128 stands for zero in the data rows.
Some points, one per row:
[ 64  70 128 139 129 146 104 102 115 171 120 121 157  62 136 139]
[206  92 144  92  97 160 137 219 209 139  56 120  99 255 150 220]
[138 122 160 117  92 130 126 102 106  88 156 124 161 113 184 111]
[ 91 245 124 196 151  91 127  38 169 130 176 103 161  84  92  84]
[ 69 255 130 195 176  82  91  20 156 124 171 105 161  63  71  83]
[ 38 155 135 255 139 164 115  41 154 102 130 133 230  23 154  29]
[117 108 131  97 109 109 103 120  93 113  95 163 123  96 186 139]
[105 130 143 134 120 125  98 119 166 148 142  70 139  85  85  70]
[ 85 109 155 142 116 101  77  92 182 120 154 140 120 106 179 119]
[146  15 155  40  92 175 132 203  63 108  81 134  43 187 219 212]
[101 145 153 164 107  80 113  67 193 120 211 132 139  97 141  54]
[ 86 191 115 159 105  80 100  41  99 123 180 136 152  65 119  54]
[162 106 110  96 123 141 131 176  92 119  97 133  93 156  73 126]
[181  88 121 109 144 155 155 191  55 128 106 119 160 126 119 149]
[ 34 178 112 181 166  95  88  36 134 123 167 138 117  85  83  81]
[166  87 123  73 120 155 155 165  57 110 109 132  55 220 166 219]
[180  78 117 114 120 137  95 187 147 104  76 156 128 212 108 183]
[ 69 127  86 146 152 166 126 105  89 166 115 100 122  93  55  78]
[193 117 111  99 106 119 159 199 145 130 119 137 115 172 104  82]
[128  47 112 149 121 149 105 157 155 135 127 160 182  95 149 103]
[224 134 100  91  94 138 182 206  92 105 175 141  81 224 139  98]
[ 81 167 131 165 125  59  81  59 129  90 164 100 195   9 107  40]
[213  89 114  92  94 100 190 159 147 153 129 220 126 185 228 130]
[146 116 163 103 127 138 118 208 178 158  89 110 113 123 117  87]
[ 79 140 146 148 143 113 110 100 174 172 159  61 148  48  74  70]
[191 131 133  81  85 103 112 155 113 105 137 146 109 203 151 100]
[108  89 148 132 134 127  88 137 122 120 107 149 139 100 156 169]
[145 139  97  95 152 121 116 141  59 158  98 134  86 148  74 118]
[ 87 233 144 120 134  83 129  75 121 145 165  72 164  16 122  97]
[116  69  98 127 127 143 129 156 135 137 118 145 162 101 136 124]
[165  81 121 117  98 146 131 159  90  85 124 123  87 209 132 161]
[ 48 203 124 158 163 103  81  57 231 185 153  60 150  96  50  75]
[157 135 129  79 132 137 135 170 106 141  96  95 101 153 112 127]
[216  83 140  32  75 125 150 184  97 104 121 148  37 255 210 231]
Then 12 other points, each followed by its number:
[141 112 122 128 125 150 129 133 100 131 124 142 141 143 140 138] 0
[185   0 137  34  67 147 123 233  71 144 112 149  97 198 231 203] 1
[ 23  98 123 205 157 206 129  53 146 136 130 114 184  29 165 114] 2
[223  80 136 129  85 168  86 188  83  23  85 143 149 201 133 192] 3
[111 162 122 197 121 155  97  84 111  80 139 141 174 122 115  85] 4
[135 108 125 136  95  92  87 119 204 154 153 178 149 129 188  86] 5
[ 87 112 129 142 151 169 121 114 127 127 103  93 132 104 159 120] 6
[255 116 132  50  89 132 185 255 128 143  59 155 112 228 131 186] 7
[ 94 144 113 136 150 156 155 116  94 146 128  86 128  85  72  97] 8
[130 205 108 177 155 130 191 108 152 146 175  96 193  60  80  74] 9
[114 148 126 156 126 110 111  88 155 120 156 125 116 179 120 149] 10
[102 152 135 111 137 111 151 124 178 183 123 131  96 116 158  99] 11
Which three of these numbered points are nearest to each point below, ignoring the direction in which the first points spread most? Their numbers follow each, nearest first.
[ 23 243 100 221 186 126  49  19 133 108 132 100 166  80  33  15] > 4 0 10
[ 56 206 140 205 166 136 130  45 151 111 133 139 104 143  97 133] > 10 0 4
[ 67 159 117 170 140 136 157  79 130 128 162 165 157  75 129 100] > 0 6 4
[ 39 150 121 176 170  91 125  59 173 150 185  95 108 114  73 129] > 10 11 0
[160 178 127 129 142 125 153 151 153 163  84 140 158 108  87 134] > 7 9 0
[ 42 100 167 140 159 167  52  94 171 107 107 113  86 113 141 136] > 6 10 0
[169  63  85  92 129 178 151 199  55 149  85 126  74 185  93 141] > 8 0 6
[143 153 124 154 135 113 165 111 180 124 149 123 135 172  92 172] > 10 0 9
[158 114 134  76 117 124 149 169 145 144  99 150  81 168 185 126] > 11 0 6
[130  71 167 103 102 192 115 157 105  81 102 134  79 163 192 214] > 6 0 2
[187 143 132  96 123 112  97 166 152  93 135 104 124 152  58 114] > 7 10 0
[115  20 133 103 102 139  82 150  92  99 119 139 141 132 176 182] > 1 0 6
[  9 133 111 160 166 143 112  61 165 194 122  88 183   8  96  88] > 6 8 0
[148 102 146  93  90  98 129 134  99 122 135 135 165  77 187 154] > 1 0 6
[168 172 103 133 125 142 198 150 144 151 161 122 171 133 110  82] > 9 7 0
[223 126 102  86 112 136 209 204 121 138 153 130 157 157 131 123] > 9 7 0
[113 163 141 135 177 122 112  96 173 133 118 121 104 152  80 210] > 10 0 6
[164 142 119 150  87 107  81 118  95  69 108 196 116 228 150 148] > 4 10 3
[122 103 111  84 146 153 157 163 121 150 131  88 113  90 107 121] > 8 6 0
[ 98 187 136 196 120 142 116  81 157  99 155 127 171  78  99  45] > 4 0 10
[116 124 119  93 133 112 158 123 108 173 139 138  92 124 178 112] > 11 0 6
[118 197 140 139 143 137 136 114 170 126 132  67 101 157  93 149] > 10 8 11
[126 144 126 146 135 110 143 121 117 136 154 134 161  88 163  98] > 0 1 6
[ 36 167 102 166 190 132 117  99 124 173 107 115 169  30  45  43] > 8 0 6
[253  31 148  22  83 137 149 245 117 144  97 141  97 220 237 195] > 1 5 0
[197 105 133  96 112 137 173 193 151 136 155 103 135 142 104 134] > 9 7 0
[129 148 128 104 150 131 122 162  97 134 100  97 114 119  94 103] > 8 0 6
[ 27 182 132 141 182 142 118  76 133 144 143  80 144   0  72  92] > 8 6 0
[ 64 194 138 206 121  80  59  54 201  69 161 133 203  63  94   9] > 4 5 3
[143  68 145 106 106 130 139 166  51  97 138 139 132 104 195 181] > 1 0 6
[ 86 182 103 187 142 115 149  72 146 121 159 157 186  52  90 140] > 0 9 10
[ 33  89 128 164 148 128  72  77 124 149 144 106 181  32 125 115] > 1 6 0
[219  35 117  23  99 160 180 252  75 155 109  98 109 143 146 168] > 8 9 0
[168  92 150  70  81 130 127 146  46 102 141 141 127 145 205 146] > 1 0 4
[ 69 113 108 183 190 176 123 120 102 117 105  90 190  33  52 110] > 8 6 0
[ 83 130 111 159 140 134 173  98 121 129 165 160 141  88 134 117] > 0 6 8
[ 95 134 135 182 107 103 145  77 193 133 195 116 174 124 149 146] > 10 0 5
[179 131 136 139 128 106 165 150 200 123 138 122 121 204 101 195] > 10 7 9
[ 71 161 128 179 123  80 102  35 168 135 185 155 172  85 165  71] > 5 0 10
[115 157 126 169 100  98 124  56  92  68 195 150 159 111 141 100] > 4 0 10
